In the data rows, zero lies at 4.5, halfway between 4 and 5.
Each row has a hidden score. How much does it go up from the first row of each pair to the second? 15 means little or no change, 30 a big rise and 0 a big fall. The score is a weighted sum of the row's numbers plus the product of two more (or one squared), each taken from its middle value.
[6 7 5 2 6 5 7 6 3 3 5 5 5 5 4 7 4 3 5 5]
[5 5 5 4 5 4 5 5 4 4 3 5 4 3 4 4 4 4 4 3] 22
[5 4 4 6 4 5 2 4 5 5 6 5 6 4 3 4 4 5 5 5]
[5 5 4 3 4 5 6 4 5 3 3 3 4 6 7 5 5 4 5 5] 10
[5 4 4 7 5 5 4 5 4 7 6 5 6 4 4 5 4 4 5 5]
[5 4 3 5 4 6 4 4 5 6 6 5 7 6 4 4 3 4 5 7] 5
[0 3 2 1 4 3 5 3 8 3 4 1 3 6 8 5 8 9 2 4]
[4 9 4 0 9 0 9 9 4 2 4 5 4 1 2 9 4 2 7 1] 15
[6 3 7 5 4 5 3 4 4 4 5 6 2 4 4 2 3 4 5 3]
[6 4 7 6 3 5 2 5 2 5 4 5 3 4 3 2 4 5 5 3] 17
[5 3 6 5 3 5 4 3 4 3 4 4 3 4 6 3 6 5 4 4]
[3 4 3 2 4 4 6 4 6 4 3 3 3 5 7 5 7 7 3 3] 17
[5 3 4 7 4 6 4 4 5 5 6 6 8 5 3 5 3 4 4 6]
[9 5 7 3 3 8 5 5 3 3 5 4 5 7 6 6 2 0 7 8] 9
[5 3 5 7 4 5 3 3 5 5 5 5 5 4 3 2 3 5 5 4]
[4 9 5 2 9 1 8 9 3 2 3 6 4 1 3 7 4 4 5 1] 20
[2 3 4 5 3 4 2 2 6 5 5 3 4 5 7 3 7 8 2 4]
[5 4 5 4 4 6 6 4 4 3 3 3 4 6 6 5 5 3 5 5] 7
[4 3 4 7 4 5 2 4 4 5 6 5 5 5 3 2 5 5 3 5]
[4 5 3 0 5 4 7 4 5 3 3 2 3 6 7 7 6 4 4 4] 8
[5 5 5 5 5 5 4 5 4 5 4 5 4 5 4 4 4 4 5 4]
[4 4 3 6 5 6 4 4 5 6 6 5 7 5 3 6 5 4 4 6] 11
[3 8 2 3 9 1 8 9 5 4 6 6 7 2 1 8 5 3 5 2]
[5 4 2 7 6 5 6 5 5 5 7 6 9 6 2 7 3 3 4 6] 16
[7 3 5 6 3 8 5 3 4 5 4 5 5 7 6 5 3 3 5 8]
[5 5 6 6 4 4 4 5 3 4 4 5 3 4 4 4 4 4 4 4] 11
[5 4 4 6 5 5 5 4 3 4 5 5 5 4 4 5 4 4 4 5]
[5 4 3 7 4 6 3 4 5 6 6 5 6 5 3 5 3 4 4 6] 13
[4 7 5 4 6 3 5 7 4 4 4 5 4 2 2 4 5 4 5 2]
[3 6 4 5 7 3 6 7 5 6 5 7 5 2 3 5 4 5 4 3] 16
[5 5 6 5 4 4 4 4 5 4 4 6 3 4 4 5 4 4 5 3]
[5 4 6 5 4 4 3 5 4 5 4 5 3 3 4 3 4 4 5 3] 18
[5 6 6 4 5 4 5 5 4 5 4 5 3 4 4 4 4 4 5 4]
[5 2 4 6 4 5 3 3 4 6 5 4 4 4 4 2 4 5 5 5] 18
[4 6 3 6 6 3 4 6 4 5 6 6 5 4 2 4 5 4 4 3]
[5 4 4 7 4 6 3 4 5 6 6 4 7 5 4 5 4 4 4 6] 18
[4 3 4 7 4 5 3 4 5 6 5 5 5 4 4 4 5 5 5 5]
[5 5 3 6 5 5 4 5 4 5 6 5 6 4 4 5 4 3 5 5] 16
[4 9 5 2 9 1 9 9 4 3 3 6 4 2 3 7 5 2 6 2]
[3 9 3 4 9 1 8 9 5 4 6 5 6 3 1 8 4 4 4 3] 12
[5 6 6 5 5 5 3 5 4 4 5 5 3 4 4 3 4 5 5 4]
[5 4 5 3 3 5 5 3 4 4 4 4 4 6 6 5 4 4 6 6] 19
[5 4 1 6 5 6 6 4 5 6 8 5 9 6 3 7 2 3 5 8]
[6 6 6 4 5 5 6 6 4 3 5 5 4 3 4 5 4 3 5 5] 6
[5 5 6 5 4 5 4 5 3 4 4 5 2 4 4 3 5 4 5 4]
[8 5 5 3 3 9 5 3 4 4 5 3 5 9 6 6 2 2 6 9] 13
[2 3 4 4 3 3 3 2 6 5 3 4 3 4 6 2 6 8 3 3]
[2 4 3 3 3 4 5 3 5 3 3 2 3 5 7 4 6 6 4 2] 17
[5 4 3 7 4 6 4 4 5 6 6 5 7 5 4 4 4 4 4 6]
[6 6 5 4 5 5 5 5 5 5 5 4 3 4 4 5 4 4 5 4] 9
[0 4 3 1 3 2 6 3 8 4 3 1 3 6 7 5 8 9 2 3]
[4 8 5 4 8 2 7 8 3 4 5 5 4 1 3 6 4 4 5 3] 16
[5 3 4 6 4 6 3 4 4 5 6 5 6 6 3 4 4 4 4 6]
[9 4 4 3 3 9 7 2 4 3 5 3 7 9 7 8 1 1 6 9] 10
[1 2 3 4 3 3 3 1 8 4 4 3 4 6 7 3 9 9 3 3]
[5 4 4 7 4 5 3 4 5 5 5 5 5 5 4 4 4 4 3 5] 11
[3 7 4 6 7 2 6 7 5 5 5 5 7 4 2 6 3 4 4 4]
[5 4 3 5 4 5 4 5 4 5 5 6 6 4 4 5 3 5 4 6] 24
[2 2 5 4 2 4 3 3 6 5 4 4 3 4 5 3 7 8 2 3]
[7 5 4 1 3 7 8 3 4 3 4 2 5 8 7 7 3 3 6 8] 11
[5 4 5 5 5 5 4 4 4 5 5 6 4 4 4 4 5 4 5 5]
[5 4 6 6 4 5 4 5 4 6 5 6 4 5 4 4 3 4 5 5] 15
[4 4 4 7 4 5 4 3 5 6 6 5 6 5 4 5 3 5 5 5]
[5 4 4 6 4 5 4 5 3 6 5 6 5 4 3 4 4 4 5 5] 5
[6 5 5 2 4 6 7 3 5 3 4 2 5 7 7 7 3 3 5 7]
[5 3 3 6 4 5 4 4 5 5 6 5 6 5 3 4 3 4 5 6] 22
[4 7 5 4 8 2 6 8 4 4 4 6 5 2 2 6 4 3 4 2]
[5 4 3 7 5 5 5 5 4 5 6 6 7 5 3 5 4 4 4 6] 15
[4 8 6 2 8 2 8 9 4 3 3 5 3 2 3 6 5 3 5 2]
[0 2 2 3 3 2 4 2 8 4 4 2 5 5 9 4 9 9 2 3] 26
[5 4 6 6 4 5 3 4 3 6 4 4 3 3 3 3 5 4 6 4]
[2 4 3 1 4 3 6 4 6 3 3 3 3 5 7 5 7 7 3 3] 13
[6 4 5 3 3 8 5 4 4 3 5 4 5 6 6 6 3 3 5 7]
[4 6 4 1 4 4 7 5 5 2 4 3 3 6 7 6 6 5 4 5] 13
[4 3 3 6 4 5 3 4 5 6 5 6 6 5 3 4 4 5 4 5]
[5 5 6 5 4 4 5 5 4 4 3 5 3 3 4 4 5 5 5 4] 12
[4 5 3 5 6 2 4 6 5 6 5 6 4 3 2 5 5 4 4 2]
[6 4 6 7 4 5 3 4 3 5 3 5 3 3 4 2 4 4 5 4] 20
[1 2 4 4 2 4 2 1 7 5 5 3 3 5 6 3 8 8 2 3]
[6 4 6 4 3 6 3 4 4 4 3 3 3 5 6 4 4 4 5 5] 10
[4 4 4 6 4 5 3 5 4 5 6 6 4 3 4 3 4 5 5 4]
[8 4 4 4 3 9 5 3 4 4 6 3 6 9 7 6 2 2 7 9] 8
[5 3 3 7 4 6 3 4 4 5 5 5 6 4 3 4 3 5 5 5]
[6 4 6 4 3 7 4 4 3 5 4 4 4 6 5 3 4 4 5 6] 20
[5 5 6 5 4 4 4 6 4 5 4 4 4 3 4 4 4 4 5 4]
[6 3 7 7 4 5 2 4 4 6 4 5 2 4 3 1 4 4 5 3] 13
[9 4 4 3 2 9 6 2 3 3 5 3 7 8 7 7 2 1 6 9]
[6 3 7 6 3 5 2 5 4 5 5 5 3 4 4 2 4 4 5 5] 16
[3 5 4 6 6 3 5 6 4 6 5 6 5 3 2 5 4 5 4 3]
[6 4 5 5 3 6 4 3 5 5 4 5 4 5 5 4 3 4 5 6] 15
[2 5 4 2 4 4 5 3 6 3 3 3 4 5 7 4 7 7 2 4]
[7 4 6 4 3 8 5 3 3 4 5 4 5 8 6 5 3 2 6 8] 2
[2 3 3 4 3 3 4 2 7 5 4 3 3 5 6 3 9 9 3 4]
[2 4 4 0 4 3 5 4 7 4 3 2 3 6 8 6 8 7 4 4] 12
[4 9 3 1 9 0 9 9 4 1 4 5 5 1 2 9 4 2 6 1]
[1 5 2 0 4 3 6 4 7 3 3 2 4 5 8 6 8 7 3 3] 17
[2 4 4 2 3 3 5 3 6 5 3 3 3 6 7 5 7 7 3 3]
[5 5 5 4 5 4 3 5 4 4 4 5 4 3 4 4 5 4 6 4] 15
[4 4 4 7 4 5 3 4 4 5 5 5 5 4 4 4 5 4 4 5]
[6 4 7 6 4 5 2 4 4 6 5 5 2 3 4 2 4 4 6 4] 14
[3 5 4 1 4 4 7 3 6 3 4 2 3 6 7 6 7 6 4 4]
[3 7 3 4 8 2 6 6 4 4 6 6 7 4 2 6 4 5 5 3] 22
[4 6 1 5 7 5 6 5 5 5 6 5 9 5 2 7 3 3 4 6]
[6 4 8 7 4 5 3 4 4 5 5 6 3 3 4 2 3 5 5 3] 15
[5 4 6 5 4 4 4 5 4 4 4 4 3 4 4 3 5 4 5 3]
[7 6 4 1 3 7 7 4 6 2 4 2 5 7 7 8 4 2 5 8] 8
[6 5 6 5 5 4 5 6 3 4 4 5 3 4 4 4 3 3 5 4]
[2 4 4 4 3 3 4 4 4 5 3 4 3 4 6 3 8 7 3 4] 21
[7 4 5 5 3 8 4 4 3 5 4 4 5 7 5 5 2 2 5 7]
[6 4 5 7 3 6 3 4 3 5 5 5 3 4 4 3 4 4 5 4] 17
[4 6 5 4 6 3 4 6 4 4 5 6 4 2 3 4 4 6 5 2]
[4 4 3 6 4 6 3 4 5 6 6 5 7 5 3 5 3 5 4 5] 13
[4 4 6 5 4 4 3 4 4 5 4 5 3 3 4 4 5 4 5 3]
[4 7 3 6 7 3 6 7 5 5 6 5 7 3 2 6 4 4 5 4] 13
[6 5 4 5 5 5 6 6 4 5 5 5 6 4 3 6 4 3 5 6]
[6 4 6 7 4 5 2 5 3 5 4 6 3 3 4 3 3 4 4 4] 19
[2 2 3 6 2 4 2 3 6 5 4 4 4 5 6 2 6 7 4 4]
[6 6 5 5 4 4 3 5 4 4 4 5 3 4 4 3 4 4 5 3] 2
[4 4 2 6 6 4 4 6 5 5 6 5 7 4 3 4 4 5 5 5]
[5 5 5 4 5 5 4 5 4 4 4 5 4 4 4 5 4 4 5 4] 13
[2 2 4 4 3 4 3 2 7 4 3 3 3 4 6 2 7 8 3 3]
[4 9 3 1 9 1 9 9 4 3 4 5 5 1 2 8 4 3 5 1] 9
[5 4 3 6 5 5 4 4 5 5 6 5 6 5 3 4 4 5 4 5]
[3 8 3 3 9 1 8 8 5 4 5 6 6 2 2 8 4 3 5 2] 9
[4 5 4 6 6 3 4 6 5 5 4 5 4 2 3 5 5 5 4 3]
[7 4 6 5 3 7 4 4 3 5 4 5 5 7 6 5 3 2 6 7] 18
[6 4 6 4 3 6 4 4 4 5 4 4 4 6 6 4 4 5 6 5]
[5 4 5 6 4 5 4 5 4 5 4 5 4 4 4 4 5 4 5 4] 13
[5 5 6 3 5 5 4 5 4 5 4 4 4 4 4 4 4 4 5 3]
[8 4 6 4 3 8 4 3 3 4 5 4 5 7 6 5 2 1 6 8] 12
[6 3 5 4 3 7 4 3 4 5 3 3 4 6 6 4 4 4 6 5]
[5 4 6 5 5 5 3 5 3 5 4 4 3 3 4 3 5 5 6 4] 17
[5 5 5 5 5 4 3 4 5 4 4 5 3 4 4 3 5 5 5 4]
[4 4 5 4 3 5 4 4 5 4 4 3 3 5 6 4 5 5 4 4] 14
[3 4 5 3 3 4 2 4 5 5 4 4 3 5 6 3 6 6 3 4]
[5 3 5 7 4 5 2 4 4 6 5 5 6 4 4 3 4 5 5 4] 19
[5 4 6 6 4 5 3 4 3 5 4 5 3 4 4 2 4 5 4 3]
[5 4 6 5 4 4 4 4 4 4 5 4 3 3 5 3 4 5 4 3] 11
[1 3 3 3 3 3 4 3 7 5 4 3 4 5 7 4 7 9 3 3]
[3 7 3 5 8 2 6 7 5 4 5 6 6 2 2 5 4 5 4 4] 14
[5 3 7 6 4 6 2 5 3 6 4 6 3 3 4 2 3 4 5 5]
[4 3 4 7 4 5 3 4 4 5 5 5 6 5 3 3 4 5 4 6] 15
[2 3 5 4 3 3 4 4 6 4 4 3 3 5 6 3 7 7 3 4]
[7 5 5 3 3 8 6 3 4 3 4 4 5 8 7 6 2 2 5 8] 20
[3 9 1 3 9 0 9 9 5 4 7 6 9 2 0 9 5 4 5 2]
[6 4 6 4 3 6 4 3 4 4 4 3 4 5 6 4 5 4 5 6] 11
[4 4 2 7 5 5 5 4 5 5 6 6 6 6 3 5 3 4 4 6]
[3 3 5 3 3 4 3 3 6 5 4 3 3 4 6 4 6 6 3 2] 14
[5 4 6 6 4 5 4 3 4 5 4 5 3 4 4 3 4 5 4 4]
[2 4 4 4 3 4 3 3 5 4 4 3 3 5 7 3 7 7 3 3] 18
[5 5 3 6 5 5 4 5 5 5 6 5 7 4 3 7 3 4 4 6]
[5 5 6 5 5 5 6 5 4 5 4 5 4 4 4 4 3 3 5 5] 17
[4 9 4 3 8 1 7 9 4 4 4 5 4 2 2 7 4 4 5 2]
[2 4 5 3 3 3 4 4 5 3 3 3 4 6 7 4 7 7 4 3] 25
[3 4 4 3 4 4 4 4 6 4 3 3 3 4 6 4 7 6 4 4]
[8 4 7 5 3 7 5 3 3 5 5 4 4 6 6 5 3 2 5 7] 12
[5 3 5 7 4 5 3 4 5 6 5 4 5 5 4 3 5 5 4 4]
[6 3 7 6 4 6 3 4 3 5 5 4 3 5 5 3 2 3 5 6] 17
[3 3 4 3 4 3 4 3 6 4 3 3 3 5 6 4 7 7 4 3]
[1 2 4 3 3 3 4 3 7 5 3 3 3 3 7 4 8 8 2 3] 14
[6 4 5 5 3 6 2 4 3 5 5 5 3 4 5 3 4 4 5 5]
[2 2 5 5 3 4 2 3 6 5 4 4 3 5 5 2 6 8 4 3] 16
[5 5 0 5 5 7 6 4 6 5 6 6 9 7 3 7 2 2 5 8]
[5 4 6 4 3 5 3 3 4 5 4 4 3 5 6 4 4 5 4 5] 11
[5 4 4 6 4 5 3 4 4 5 5 5 4 4 4 4 4 4 4 5]
[7 4 6 6 4 6 5 5 2 4 4 5 3 5 4 4 3 2 5 6] 17
[6 5 5 4 5 5 6 6 3 2 5 5 5 5 4 6 3 3 6 5]
[4 4 3 7 4 5 3 4 4 5 6 5 7 6 3 5 4 5 4 6] 20
[5 4 4 6 5 5 3 5 4 5 5 4 6 5 4 5 5 5 4 4]
[9 4 4 3 3 9 6 3 3 3 5 3 6 9 7 6 2 1 6 9] 16
[3 4 3 2 3 4 5 4 6 3 4 2 3 6 7 4 7 6 4 4]
[6 7 5 4 6 4 6 7 4 4 5 5 4 4 4 5 4 3 5 4] 10
[4 4 3 5 6 4 6 6 5 5 5 5 7 5 3 6 3 4 4 5]
[5 3 3 6 4 5 3 4 5 6 6 5 7 5 4 4 4 5 4 6] 16
[2 2 4 6 3 4 2 2 6 5 5 4 3 4 6 1 7 8 3 3]
[5 6 6 3 5 5 6 6 4 4 4 5 4 4 5 4 4 4 5 4] 17
[5 3 4 7 4 6 3 4 4 5 6 5 6 5 3 5 4 5 4 5]
[7 3 5 4 3 8 4 4 3 4 4 4 5 7 5 5 2 1 6 8] 16
[4 3 4 6 4 5 3 4 4 5 6 5 6 5 3 4 4 4 5 5]
[4 4 2 7 5 6 5 4 5 5 7 5 9 6 3 6 3 3 5 7] 13
[1 2 3 4 3 3 4 2 7 4 3 4 4 5 6 3 7 8 2 3]
[5 3 5 4 3 5 4 3 4 4 3 4 3 5 7 3 5 4 5 6] 8
[4 2 4 8 4 5 2 3 6 5 6 5 5 5 4 3 5 5 4 4]
[6 4 6 6 5 5 3 5 3 5 4 6 3 4 3 3 4 4 5 4] 20
[8 5 4 3 3 9 6 3 4 3 5 3 6 8 7 7 3 1 7 9]
[5 4 4 6 5 4 5 5 5 6 6 5 7 4 3 4 4 5 5 6] 20
[1 2 3 4 3 3 3 3 7 5 4 3 4 5 7 1 7 9 3 4]
[6 5 7 5 5 4 5 5 3 4 3 6 4 3 4 3 4 4 6 4] 20
[5 4 4 6 4 5 4 4 5 6 6 5 6 4 3 5 4 4 4 6]
[0 3 2 2 3 3 4 2 8 4 4 2 4 5 8 4 8 9 3 4] 23
[4 8 5 4 9 1 8 7 4 4 5 5 6 2 2 7 4 4 5 2]
[2 9 1 4 9 0 8 9 5 4 6 6 9 1 1 9 3 4 4 3] 23
[4 5 0 5 7 4 6 7 5 4 6 5 8 3 2 8 4 4 4 6]
[5 4 6 6 4 5 3 5 4 5 5 5 4 4 4 3 5 4 4 4] 15
[5 5 4 2 4 5 5 4 4 2 4 2 4 6 7 6 5 4 4 6]
[2 3 3 2 3 3 5 2 7 3 3 2 2 4 7 4 8 8 4 3] 18
[7 4 5 4 3 8 4 3 3 4 5 4 5 7 6 4 3 3 5 7]
[6 4 6 5 3 6 3 3 4 4 4 4 3 6 6 4 3 4 4 6] 10
[4 5 4 6 7 3 5 7 4 4 6 6 5 2 2 5 5 6 3 3]
[6 4 5 4 3 6 4 3 3 6 4 4 4 6 7 5 5 3 5 6] 16
[3 8 2 4 9 1 7 8 5 4 5 7 8 2 1 8 4 4 4 3]
[7 5 7 6 5 5 4 6 3 6 3 6 3 3 3 3 4 2 6 4] 13
[6 5 4 4 5 5 5 5 5 5 5 5 5 5 3 6 3 3 5 6]
[5 4 6 2 4 5 6 5 4 4 3 3 4 5 7 6 5 4 5 6] 14
[7 4 6 6 3 7 4 3 3 5 5 4 5 6 5 4 4 2 5 7]
[0 4 2 0 3 2 6 3 7 2 2 1 3 6 9 6 9 8 2 3] 18
[4 5 6 3 3 4 4 4 4 4 3 4 3 5 6 4 6 6 4 4]
[4 2 5 6 3 5 2 4 4 5 5 5 5 4 4 2 4 5 4 5] 17
[7 3 6 6 3 6 4 4 3 5 4 4 4 5 5 3 3 3 6 5]
[6 4 6 6 3 6 2 4 3 5 4 5 2 4 4 2 3 4 5 4] 15
[2 2 5 5 3 4 2 3 6 5 3 3 3 5 6 2 6 8 3 3]
[5 4 5 6 4 5 4 5 4 5 5 5 5 5 4 4 4 4 4 5] 12
[2 3 2 3 3 3 4 2 6 4 3 3 3 4 7 3 8 7 3 2]
[4 3 4 6 5 5 3 4 5 6 5 5 6 4 3 4 3 5 5 5] 14
[5 4 5 3 4 4 5 2 4 4 4 4 2 5 6 5 5 5 4 3]
[5 4 6 5 4 5 3 5 3 6 5 5 4 4 4 4 4 4 5 4] 21
[0 3 2 1 3 2 6 2 8 3 2 2 4 6 8 6 9 8 2 3]
[5 4 3 6 4 6 4 4 5 7 6 5 7 5 3 5 3 4 4 6] 15
[6 4 6 6 4 6 2 5 3 5 5 5 4 4 4 3 3 3 5 6]
[4 4 5 6 4 4 4 4 5 5 4 4 5 4 3 4 4 5 4 4] 14
[4 3 4 7 4 5 3 4 4 6 6 5 7 5 3 4 4 5 4 6]
[5 6 5 5 5 4 4 6 3 3 4 5 3 4 4 5 5 4 5 5] 10
[5 3 2 7 5 6 4 3 5 6 6 7 8 6 3 6 3 4 5 7]
[1 3 4 2 4 3 5 3 6 3 3 2 3 5 7 4 8 7 3 3] 12
[2 1 4 5 3 4 2 3 6 6 4 4 3 4 7 2 6 8 2 3]
[5 4 6 6 4 4 4 5 4 5 4 6 2 4 4 2 4 5 5 4] 16
[4 7 5 4 7 2 5 6 4 5 4 6 5 2 2 5 5 4 4 2]
[6 5 5 5 5 5 5 5 4 5 4 5 5 4 4 4 3 4 4 4] 21
[2 4 3 0 4 3 5 4 6 3 3 3 3 5 7 5 6 6 3 3]
[4 5 4 6 6 4 4 6 5 5 5 6 6 4 3 4 4 5 5 3] 12
[6 5 6 4 5 5 5 6 4 4 4 6 3 4 4 4 4 3 5 4]
[6 4 5 2 4 6 5 4 3 4 4 3 4 6 6 5 5 3 5 6] 6
[2 3 3 1 4 3 5 3 6 3 3 2 4 5 7 5 7 7 3 4]
[5 4 4 6 4 5 4 5 4 6 5 5 6 5 4 4 4 5 5 5] 16
[8 4 5 5 3 8 5 3 2 5 4 5 6 8 6 6 3 2 6 9]
[2 3 5 6 3 4 2 2 6 5 4 4 3 4 6 2 7 8 3 3] 14
[7 4 4 4 3 7 5 4 4 5 4 3 5 7 7 5 4 3 6 7]
[0 3 2 2 3 2 5 3 8 4 3 2 4 5 8 5 9 8 3 3] 24
[4 8 5 3 7 2 7 8 4 4 4 6 4 2 3 6 5 3 5 2]
[6 4 7 6 4 4 3 4 4 5 4 5 2 4 4 2 4 4 5 3] 16
[1 3 2 3 3 3 4 2 8 4 5 4 4 5 7 3 8 9 2 4]
[5 6 6 4 5 4 4 5 4 3 4 5 2 3 5 4 5 4 5 4] 10
[5 4 6 3 4 6 5 4 4 3 4 3 4 6 6 5 5 4 4 5]
[3 7 3 5 8 2 6 7 5 4 6 6 6 2 2 6 4 4 4 3] 13
[5 7 5 3 6 4 6 6 4 4 4 5 5 4 4 6 3 4 5 5]
[5 6 5 5 5 5 4 5 5 4 6 5 6 6 3 5 4 3 5 6] 7
[4 9 5 2 9 1 8 8 4 4 4 6 4 2 2 7 4 4 5 1]
[6 6 6 4 5 4 4 6 5 4 4 5 4 4 4 5 4 4 5 4] 10
[5 4 1 6 5 6 4 3 5 6 7 5 9 6 4 6 2 3 5 6]
[4 5 5 3 4 4 4 4 5 4 3 4 3 5 6 3 6 5 4 4] 12
[6 3 6 6 3 5 3 4 3 5 3 5 3 4 4 2 4 4 5 4]
[5 6 5 4 5 4 5 5 3 3 4 5 3 4 5 5 4 4 5 5] 10
